Families of rows that turns and mirrors carry onto each other, the same ones carrying the whole set onto itself: the rest of each named row's family, in list order:
7 families of 4 rows:
kare: [ 0.68 -0.75  1.02 -0.65 -0.57  0.39  1.24 -2.26  0.49 -0.87  1.11  2.48
  1.86 -0.20 -2.95 -0.35  0.09]
logek: [ 0.99 -0.09 -0.60 -0.33  0.97 -1.42  0.00  2.75 -0.46 -1.30  0.11 -0.82
  0.50  2.84  1.45 -0.01  1.29]
Tef: [-1.15 -2.14  1.38  0.11 -1.32 -0.56 -1.10  1.40  0.74 -0.57 -0.80  0.08
  0.51  1.21  3.67  0.16  0.75]
pozo: [ 0.32 -0.38 -0.50  2.30  0.26  0.10 -0.09  2.49 -1.18 -1.40  0.22 -0.49
  1.30  1.75  1.79  0.98  1.16]
temo: [ 0.17  0.41  1.99 -2.73 -0.43 -0.52  1.05 -0.93  0.48  0.25  1.47  2.14
  1.17  0.93 -2.24 -0.77  0.91]
Muvun: [-1.03 -0.26  2.99  0.23 -1.10  0.97  1.44 -1.02  0.50  1.35  0.29  0.99
 -1.48 -3.17  0.10 -0.58  0.12]
munu: [ 1.16  0.33 -0.04 -1.70 -0.37  0.14  3.32 -1.87  2.26 -1.85 -1.17  2.06
  0.39 -1.20 -0.02  0.21 -0.19]
Kep: [ 1.16  0.87  0.49 -1.57  0.05  1.49  3.81 -1.83  0.68  0.36 -0.15  2.04
 -0.58  0.03 -1.66  0.26 -0.58]
dizap: [-2.22  0.41  2.59  0.71 -0.41  0.89  2.35  0.36  0.72  1.57  2.15 -0.40
 -0.87  0.15 -1.46 -1.33  0.53]
tik: [-0.23  0.92  2.79  1.39  0.28 -0.32 -0.61  2.36  0.11 -0.82 -0.95  0.20
  0.25 -0.53  2.98  0.25 -0.83]
vik: [-0.87 -1.73 -2.07 -1.32 -1.24 -0.42 -0.74 -1.71  0.65 -0.84 -2.02 -0.72
  0.61  0.52  2.73  0.58  0.69]
Zap: [ 0.70  0.31 -2.40  0.30  0.83 -0.46  0.32 -0.75  0.08 -1.50 -2.62 -1.65
 -0.56 -1.33  2.26  0.47 -0.52]
kadeb: [-0.84  1.80  1.58  1.11  1.29  0.10 -0.66  1.79 -1.81 -0.04  0.70 -1.46
  0.72  1.91  1.23 -0.41  0.43]
nugo: [ 1.31 -0.24  0.61 -1.97 -0.50  1.41  2.65 -1.43  2.10 -0.92  0.49  2.97
  1.18 -0.16 -0.70 -0.01  0.73]
ginum: [-1.95 -1.05  1.71  0.72 -0.20 -1.10 -1.04  1.40  0.39  1.97  1.20 -1.70
 -1.29 -0.28 -1.00 -1.60 -0.24]
bim: [ 0.39 -0.70 -3.96  0.03  0.46  0.46  0.46 -1.30  1.40 -0.68 -1.71 -1.75
 -0.33 -0.88  0.77  0.17 -0.36]
babek: [ 0.99  0.22  1.24  1.05  0.99  0.19 -1.68  2.60  0.04 -1.26 -0.48  0.23
  1.34  1.07  2.69  0.10 -0.38]
lutir: [-1.21  0.86  3.21  0.97 -0.19  1.33  1.11  0.40  0.08  2.43  0.53  0.48
 -1.39 -0.78 -0.76 -0.37 -1.69]
meral: [-1.44 -3.38  2.47 -0.59 -1.96 -0.11 -0.41 -1.00  1.13  0.93  0.24  0.83
 -0.76 -0.86  1.08 -1.12  0.67]
Pib: [-0.40 -2.22  0.36 -2.60 -1.79 -0.43  0.53 -2.66  2.22 -1.03 -0.86  1.93
  1.09  0.28  0.48 -0.29  0.20]
nule: [-1.50 -2.08  2.05  2.84 -0.75  0.22  0.05  1.02  0.49  0.89  1.65 -0.24
 -0.44 -0.99 -1.31 -0.98 -0.24]
Toduz: [-0.35  1.26 -2.73 -0.04  1.61 -0.79  0.54 -0.79  0.42 -1.43 -0.99 -2.58
  0.68  1.54 -0.49 -0.61 -1.04]
ligel: [-0.94  0.34 -3.82  0.32 -0.56  0.20  0.92 -1.81  0.49 -0.96 -0.90 -0.96
  1.69  0.15 -0.69  1.34  0.06]
rak: [ 1.07 -0.04 -0.30 -1.55  0.87  0.21  3.38 -2.06  0.79 -1.13  0.92  0.55
  0.02  1.02 -2.45 -1.45  0.68]
Valis: [-1.30  0.47 -3.57 -1.77 -0.54 -0.60  1.57 -1.40  1.11  0.44 -0.40 -1.68
 -0.10  0.50 -1.02  0.37  0.84]
Zule: [ 1.03  1.14  1.11  1.52  1.68  0.20 -0.45  2.20 -1.29 -0.06 -1.06 -0.75
 -0.58  1.36  1.74  0.27 -1.72]
vul: [-1.87 -0.64  2.26  1.05 -1.02  1.59 -0.44 -0.15  0.80  2.44  1.03 -0.03
 -0.92 -2.33 -0.06 -0.75 -0.16]
gile: [ 1.03  0.77 -3.04 -0.01  1.18  0.31  2.20 -0.55  0.68 -0.68 -2.14 -1.21
 -0.87  0.80  0.28  0.71 -1.69]

The rest of the family of ligel: kare, pozo, nule
The rest of the family of Valis: logek, temo, ginum
The rest of the family of vik: Tef, meral, Pib
The rest of the family of Zule: Kep, lutir, gile

